In the data rows, zero lies at 4.5, halfway between 4 and 5.
Here are some points, each followed by its number:
[3 4 4 6 6 6 7 9 4 7 3 3 5 4 0 5] 0
[6 3 6 2 2 3 6 5 5 2 6 4 2 4 7 3] 1
[2 3 3 6 4 5 9 8 4 5 5 6 4 3 1 5] 2
[2 7 3 6 6 3 7 2 6 6 9 6 5 3 4 9] 3
[6 7 4 6 5 6 0 1 4 5 6 3 5 6 5 4] 4
[6 4 4 5 4 3 5 0 5 4 8 1 6 4 9 4] 5
[3 5 6 4 5 5 1 2 3 3 5 2 6 5 7 5] 6
[4 7 3 6 6 4 6 2 5 7 8 1 7 3 3 7] 7
[5 6 7 3 6 6 1 6 3 1 5 0 7 4 5 4] 8
[2 5 8 2 5 6 4 9 5 5 0 7 3 2 2 4] 9
[7 4 3 8 6 6 6 2 4 4 7 0 6 6 3 5] 10
[0 4 8 2 6 6 2 6 5 3 1 3 6 5 8 4] 11
[1 2 3 6 4 5 9 8 4 5 4 5 4 4 1 6] 12
[4 5 6 3 5 7 4 6 5 4 1 4 7 4 4 4] 13
[6 4 3 4 3 3 3 1 4 5 6 5 5 5 7 3] 14
[2 4 5 6 5 6 5 9 4 7 3 4 5 5 1 6] 15
[5 5 6 3 3 4 6 5 4 4 5 9 1 4 9 2] 16
[7 2 4 6 4 6 9 8 5 5 4 6 3 4 3 4] 17
[3 5 5 2 3 5 0 4 3 2 4 0 6 4 3 6] 18
[6 4 3 7 3 4 1 0 5 5 4 1 6 7 7 4] 19
[9 5 5 6 4 4 0 1 4 5 5 0 7 8 4 4] 20
[4 4 8 3 7 7 5 9 6 4 1 9 4 3 5 5] 21
[4 8 5 4 9 4 6 5 6 8 2 7 5 4 3 9] 22
[4 4 8 2 6 4 5 6 4 4 0 5 7 4 6 5] 23
[4 3 7 4 6 7 5 7 6 2 2 3 5 4 5 3] 24
[6 2 1 5 1 2 9 5 6 5 6 7 3 5 1 9] 25
[6 4 3 4 3 3 5 4 4 7 4 4 4 2 2 9] 26
[6 5 5 2 2 3 2 5 5 3 7 5 2 2 5 7] 27
[4 5 6 4 6 6 2 4 4 4 4 0 4 6 7 1] 28
[6 5 5 5 2 5 5 4 5 5 7 5 0 7 6 3] 29
[3 5 6 3 4 4 3 5 4 4 5 6 3 5 5 5] 30
[1 4 8 3 7 6 6 9 5 4 1 6 5 3 4 1] 31
[5 3 5 5 5 7 8 8 5 3 4 9 4 4 3 4] 32
[4 4 6 3 7 5 4 8 4 5 0 6 7 4 2 5] 33
[5 6 5 5 6 3 5 1 3 6 5 4 6 6 5 2] 34
[7 4 6 3 6 6 5 5 5 2 1 5 8 5 9 3] 35
[6 5 6 3 3 5 6 8 4 5 2 9 0 5 2 3] 36
[4 5 5 4 5 7 1 5 4 2 3 5 5 5 4 5] 37
[7 5 6 3 4 4 7 4 3 4 5 8 1 6 6 3] 38
[6 5 6 4 5 5 0 3 5 4 4 0 5 5 8 5] 39
[6 4 2 6 2 2 5 0 4 4 9 2 6 5 9 5] 40
[5 5 7 4 5 4 2 3 3 3 4 5 5 6 8 2] 41
[2 4 4 4 4 5 3 9 5 7 1 5 3 3 1 7] 42
[4 3 4 6 3 6 9 8 5 5 4 5 3 3 1 4] 43
[5 5 6 2 3 4 2 5 5 4 5 5 1 5 5 4] 44
[4 2 3 4 1 3 4 2 4 3 6 8 4 7 9 2] 45
[5 6 6 4 5 4 0 2 2 4 5 1 4 6 7 6] 46
[6 4 7 4 5 5 4 3 4 3 4 1 6 5 5 2] 47
[4 7 2 6 6 4 4 2 5 6 9 4 5 3 4 6] 48
[7 1 3 6 3 2 8 5 4 6 5 2 6 5 2 5] 49
[6 5 7 2 2 4 4 6 4 5 4 8 0 4 5 2] 50
[9 4 5 3 3 4 4 5 4 4 6 9 1 5 6 2] 51
[3 4 6 3 6 5 2 8 6 4 0 4 6 5 3 3] 52
[7 6 6 4 4 4 0 2 4 4 6 5 5 5 6 4] 53
Which two points above are nearest to each new point? Their numbers follow each, smallest number first.
[2 6 4 5 5 6 8 9 3 5 4 9 2 3 1 7] 2 12
[5 5 4 2 3 2 2 5 4 6 5 6 3 2 0 9] 26 27
[4 5 5 5 6 6 6 7 4 2 6 6 3 3 2 3] 32 43
[5 2 5 3 3 2 0 2 4 5 5 5 6 4 9 5] 14 53
[7 5 1 7 3 4 2 0 6 6 7 1 6 7 8 3] 19 40
[8 5 5 4 5 4 3 3 3 3 4 1 5 7 5 4] 20 47
[1 6 6 4 5 5 2 3 2 4 5 4 5 6 7 4] 6 41
[3 6 6 3 5 5 1 5 3 2 3 4 7 5 5 3] 6 37
[3 6 3 5 5 3 5 2 6 7 3 3 7 7 7 6] 19 34
[1 6 4 6 4 3 4 4 4 7 5 3 4 4 0 4] 0 15
[9 2 3 6 3 4 7 7 4 4 6 6 3 3 1 6] 17 43
[7 4 4 5 4 6 3 9 4 6 2 7 3 4 2 6] 36 42
[1 5 7 3 3 4 3 9 4 4 4 8 0 2 6 2] 30 50
[2 4 2 5 3 3 4 5 5 7 4 7 4 1 3 6] 26 42
[7 3 1 5 1 2 3 0 4 5 8 7 4 5 6 6] 14 40
[4 3 4 4 2 4 5 4 5 3 7 4 2 5 7 4] 1 29
[7 4 2 5 2 2 8 1 4 4 7 6 4 6 6 2] 14 45
[4 5 5 4 6 6 6 6 5 4 0 5 7 5 4 4] 13 33
[5 3 5 5 4 6 9 9 6 3 4 9 4 4 5 3] 17 32
[4 3 3 4 3 5 5 9 2 5 2 9 3 6 2 4] 32 36
[4 8 2 6 6 3 2 2 4 7 8 3 4 2 1 7] 7 48
[8 4 4 6 6 6 7 5 5 2 7 2 5 5 3 5] 10 47
[2 4 5 5 6 3 2 6 4 7 6 2 4 2 5 3] 28 30
[4 3 3 4 1 4 4 3 4 3 5 4 3 6 9 2] 14 45
[7 4 3 6 3 5 8 7 6 4 7 8 2 4 2 4] 17 32
[5 6 3 7 5 4 4 2 4 5 9 2 4 3 6 7] 7 48
[7 4 7 3 4 6 1 4 3 3 2 4 6 6 7 4] 37 41
[1 5 7 6 5 6 6 2 4 4 4 5 6 6 5 0] 34 41
[7 5 6 5 5 5 2 3 4 4 4 2 5 6 5 0] 28 47
[5 4 8 3 7 6 4 8 5 4 1 9 5 4 3 5] 21 33
[5 5 7 4 4 6 4 3 3 4 4 1 6 5 7 3] 28 47
[2 6 3 6 7 3 5 2 6 5 8 0 5 4 3 7] 7 48
[5 4 7 2 7 6 3 9 6 3 0 7 6 3 1 4] 33 52
[6 3 3 5 3 5 5 0 4 4 8 1 6 4 9 3] 5 40
[2 5 6 4 6 5 0 3 3 4 4 3 5 5 7 5] 6 46
[5 6 2 5 4 1 1 2 4 6 9 5 4 3 4 7] 14 48
[5 8 5 6 5 7 1 2 4 5 6 1 4 5 4 3] 4 28
[1 7 2 6 6 3 4 2 4 7 8 4 5 3 5 7] 3 48
[5 4 1 6 1 3 7 0 5 6 7 3 5 5 6 4] 14 40
[5 7 2 6 4 2 3 2 4 6 9 6 4 3 5 4] 14 48
[4 4 3 3 4 5 4 9 4 6 2 9 3 2 3 9] 26 42
[2 4 7 3 7 4 4 6 5 3 2 8 6 5 5 5] 23 33
[5 4 2 8 5 5 7 1 6 5 8 0 7 5 4 5] 7 10
[5 3 5 3 2 3 5 5 4 3 6 4 4 4 8 5] 1 30
[4 4 5 5 4 5 1 2 4 4 3 2 7 6 3 0] 28 47
[5 4 4 3 2 4 5 4 4 3 7 5 3 4 4 2] 1 44
[6 4 2 7 3 4 3 0 5 6 7 0 5 6 6 5] 19 40
[3 4 4 4 4 5 5 8 6 5 3 9 2 2 1 9] 2 42
[6 5 7 4 5 4 0 3 5 3 3 3 6 6 7 1] 41 47
[5 3 6 3 3 4 7 6 5 3 5 9 2 3 7 4] 16 38
[8 4 7 5 5 5 2 3 6 4 3 2 8 6 4 4] 20 47
[4 4 5 5 5 7 9 8 5 2 4 8 3 4 2 4] 32 43
[3 5 7 4 5 4 2 3 4 3 4 5 6 6 5 3] 6 41
[5 4 4 4 5 5 4 1 6 3 8 3 5 4 7 4] 5 14
[5 4 4 5 6 6 7 9 4 6 1 9 4 3 2 6] 32 33
[1 5 4 3 4 3 1 5 4 7 4 7 5 2 1 8] 26 42
[2 7 4 4 6 4 2 8 4 7 3 6 3 3 1 8] 15 42
[5 5 7 2 5 6 4 9 4 6 0 7 2 3 3 6] 9 21
[5 4 3 7 3 5 2 0 5 6 7 1 6 6 5 4] 4 19
[3 4 5 4 4 7 4 7 6 4 1 9 5 4 5 5] 13 21
[6 7 6 4 6 5 1 4 4 3 4 4 4 6 3 6] 37 53
[2 6 2 5 4 2 6 1 5 6 8 6 4 1 6 8] 3 48
[5 4 2 6 3 2 6 0 5 5 8 2 6 6 5 5] 5 40
[5 7 5 5 6 7 0 3 5 4 6 0 3 5 1 3] 4 28
[3 4 3 8 5 6 7 1 6 5 7 1 7 7 5 4] 7 10
[4 5 4 2 3 4 6 9 4 5 1 8 2 5 1 5] 36 42
